128 stands for zero in the data rows.
Some points, one per row:
[143, 144, 134, 124, 120, 119, 119, 122]
[138, 142, 139, 130, 129, 130, 129, 130]
[164, 160, 127, 108, 105, 101, 100, 99]
[152, 174, 179, 154, 143, 137, 132, 129]
[109, 109, 128, 142, 147, 151, 155, 152]
[161, 132, 70, 66, 73, 74, 75, 80]
[159, 162, 140, 121, 115, 111, 110, 109]
[106, 109, 139, 151, 155, 154, 155, 155]
[104, 106, 130, 141, 144, 145, 144, 147]
[103, 100, 124, 141, 146, 150, 149, 153]
[108, 106, 118, 129, 130, 130, 132, 128]
[136, 128, 109, 106, 109, 111, 113, 114]
[177, 184, 147, 119, 109, 105, 103, 99]
[157, 139, 96, 89, 89, 92, 92, 92]
[105, 108, 126, 137, 139, 138, 138, 136]
[112, 109, 119, 124, 124, 125, 120, 116]
[117, 122, 141, 146, 150, 152, 155, 154]
[142, 128, 98, 95, 97, 99, 101, 104]
[113, 101, 100, 110, 113, 113, 111, 108]
[108, 113, 131, 135, 133, 129, 127, 125]
[105, 110, 130, 139, 141, 137, 136, 137]
15 more points follow, each with its number after it:
[105, 111, 137, 149, 150, 149, 150, 151] 0
[106, 113, 134, 138, 139, 135, 134, 132] 1
[148, 145, 124, 113, 111, 111, 111, 111] 2
[113, 123, 148, 152, 155, 156, 157, 158] 3
[111, 116, 140, 148, 154, 155, 158, 158] 4
[165, 183, 169, 139, 128, 120, 116, 115] 5
[169, 153, 98, 84, 83, 84, 87, 86] 6
[119, 117, 121, 131, 134, 139, 141, 142] 7
[105, 113, 136, 139, 134, 133, 129, 130] 8
[171, 186, 160, 130, 118, 112, 110, 106] 9
[108, 113, 141, 150, 154, 157, 158, 159] 10
[125, 141, 158, 154, 150, 150, 150, 149] 11
[104, 109, 137, 146, 146, 146, 145, 146] 12
[140, 156, 163, 147, 140, 138, 136, 134] 13
[106, 112, 137, 149, 151, 153, 153, 154] 14
Which of these numbered points is nearest to each point below, ignoring the 3 directions in which the first points spread most? Its number follows each.
[113, 112, 125, 138, 142, 146, 149, 149] > 7
[123, 130, 142, 143, 145, 145, 147, 148] > 3
[108, 114, 142, 151, 155, 155, 156, 157] > 5
[128, 137, 142, 138, 137, 139, 139, 140] > 11
[155, 164, 150, 130, 126, 120, 119, 117] > 4
[159, 124, 62, 59, 64, 68, 71, 70] > 6
[127, 121, 120, 122, 127, 131, 132, 133] > 10
[104, 108, 134, 148, 151, 154, 155, 156] > 14
